[[  3.4  -1.8  -3.6   3.1  -4.6  -0.6  -2.3]
 [ 29.4  14.1  19.5  -0.9  -5.7   1.9 -33.1]
 [ 30.4  14.8  20.9  -0.7  -6.2   2.8 -34.6]
 [-10.1  30.4 -21.8 -38.4  25.0  24.7  27.1]
 [-10.3   1.4  -0.5 -20.1  19.8  -3.3  20.8]
 [  0.0  51.2 -29.9 -21.2   5.8  46.9   1.5]
 [ -2.5  52.9 -30.5 -25.8  11.1  47.5   7.4]
 [ 42.6  17.5  26.1   0.9 -10.4   1.4 -47.1]
 [ 15.8  10.6  14.5  -1.0  -0.2   1.8 -19.4]
 [ 37.4 -34.2   1.5   5.6 -25.1 -31.5 -21.2]
 [  0.9  38.4 -22.9 -15.2   2.9  35.2  -0.6]
 [ -0.1  56.3 -33.0 -25.7   8.1  51.5   4.0]]
->
[[  3.4  -3.6  -4.6  -2.3]
 [ 29.4  19.5  -5.7 -33.1]
 [ 30.4  20.9  -6.2 -34.6]
 [-10.1 -21.8  25.0  27.1]
 [-10.3  -0.5  19.8  20.8]
 [  0.0 -29.9   5.8   1.5]
 [ -2.5 -30.5  11.1   7.4]
 [ 42.6  26.1 -10.4 -47.1]
 [ 15.8  14.5  -0.2 -19.4]
 [ 37.4   1.5 -25.1 -21.2]
 [  0.9 -22.9   2.9  -0.6]
 [ -0.1 -33.0   8.1   4.0]]

[[  3.8 -40.5   4.4  10.4 -31.1   4.5]
 [ -0.5 -23.3 -48.1   4.7 -29.2   1.9]
 [ -2.5 -28.1 -39.7   4.5 -28.8   3.2]
 [  3.4 -36.1 -16.9   4.2 -34.7   9.1]
 [  0.4 -36.4 -22.9   4.8 -34.2   7.1]]
->
[[  3.8   4.4 -31.1]
 [ -0.5 -48.1 -29.2]
 [ -2.5 -39.7 -28.8]
 [  3.4 -16.9 -34.7]
 [  0.4 -22.9 -34.2]]

[[-16.5   1.9   6.2   9.4 -11.6  19.6  -8.8]
 [-20.9  11.0  -8.8   9.4  13.2  23.0  14.0]
 [-17.2 -19.5  -4.2   9.4 -16.4  23.0 -27.0]
 [ 31.4 -28.8  47.5   9.4  -9.3  23.0 -59.3]
 [ 20.8 -22.0  -0.2   9.4   1.9  23.0  -4.2]
 [-20.9 -20.7  -8.8   9.4 -14.1  23.0 -22.4]
 [  8.4 -20.9  -0.2   9.4 -22.6  23.0  -8.8]
 [-17.3 -20.7  -0.2 -12.6  -4.5  23.0 -40.1]
 [-16.5   0.3  -0.2 -31.4 -17.1  16.8  -2.4]
 [ 10.2 -20.7  -0.2   9.4 -15.0  23.0  -8.8]]
->
[[-16.5   6.2 -11.6  -8.8]
 [-20.9  -8.8  13.2  14.0]
 [-17.2  -4.2 -16.4 -27.0]
 [ 31.4  47.5  -9.3 -59.3]
 [ 20.8  -0.2   1.9  -4.2]
 [-20.9  -8.8 -14.1 -22.4]
 [  8.4  -0.2 -22.6  -8.8]
 [-17.3  -0.2  -4.5 -40.1]
 [-16.5  -0.2 -17.1  -2.4]
 [ 10.2  -0.2 -15.0  -8.8]]

[[-25.0  50.0 -26.5  16.3 -42.0   2.2   6.0 -37.9  40.8 -28.0 -18.3 -39.3
   23.6 -16.4]
 [ -4.8  -3.8  31.8  -4.6   3.7  22.8  26.3   1.2   2.0  -8.1   2.0   6.7
  -24.1 -18.1]]
->
[[-25.0 -26.5 -42.0   6.0  40.8 -18.3  23.6]
 [ -4.8  31.8   3.7  26.3   2.0   2.0 -24.1]]

[[-24.9  36.4 -25.2  -7.4  48.5 -39.6  50.9  45.0  38.8  29.1  35.6]
 [  0.5 -22.6  25.9  -5.6 -40.8  13.4 -31.7 -25.7 -39.4 -15.2 -20.4]
 [-24.7   5.8  -6.0   1.4   5.3 -59.6   3.9   3.6   5.5  57.3  13.1]
 [-10.4  47.1 -38.1 -14.1  37.3 -18.6  23.5  29.5  45.3 -12.8  15.7]
 [-29.2 -40.9  34.5  25.0 -41.4 -40.1 -29.7 -33.2 -31.2  55.8 -21.7]]
->
[[-24.9 -25.2  48.5  50.9  38.8  35.6]
 [  0.5  25.9 -40.8 -31.7 -39.4 -20.4]
 [-24.7  -6.0   5.3   3.9   5.5  13.1]
 [-10.4 -38.1  37.3  23.5  45.3  15.7]
 [-29.2  34.5 -41.4 -29.7 -31.2 -21.7]]

[[ 30.2  23.2  -0.4   5.7 -36.7  37.1  25.8 -18.0  15.8  13.4  16.2]
 [ 23.1 -11.6  10.2   1.7  18.1   9.0 -14.8  36.3  -4.7 -10.7  57.2]
 [ 19.2 -15.1   4.6 -32.3  13.9  41.8  27.2   0.9  28.5  19.7 -19.0]
 [ -6.8 -14.8 -46.5  20.6  21.0 -34.0  34.7   8.4   1.2  14.5  -3.5]
 [-25.8  28.0  13.5   4.1  22.8  24.1 -34.9   8.9 -28.2 -17.7  26.7]
 [ -6.7  18.1  10.3  16.5 -20.9 -30.4 -33.9 -12.6 -29.7 -17.0  -7.2]
 [ 12.9 -23.3  -2.2 -30.6  12.5   4.4   6.4  40.7 -29.1  12.2  -2.9]
 [ 22.8 -11.7 -34.9  14.6 -13.2  -3.8  39.6 -14.3   7.9  34.4 -30.0]]
->
[[ 30.2  -0.4 -36.7  25.8  15.8  16.2]
 [ 23.1  10.2  18.1 -14.8  -4.7  57.2]
 [ 19.2   4.6  13.9  27.2  28.5 -19.0]
 [ -6.8 -46.5  21.0  34.7   1.2  -3.5]
 [-25.8  13.5  22.8 -34.9 -28.2  26.7]
 [ -6.7  10.3 -20.9 -33.9 -29.7  -7.2]
 [ 12.9  -2.2  12.5   6.4 -29.1  -2.9]
 [ 22.8 -34.9 -13.2  39.6   7.9 -30.0]]
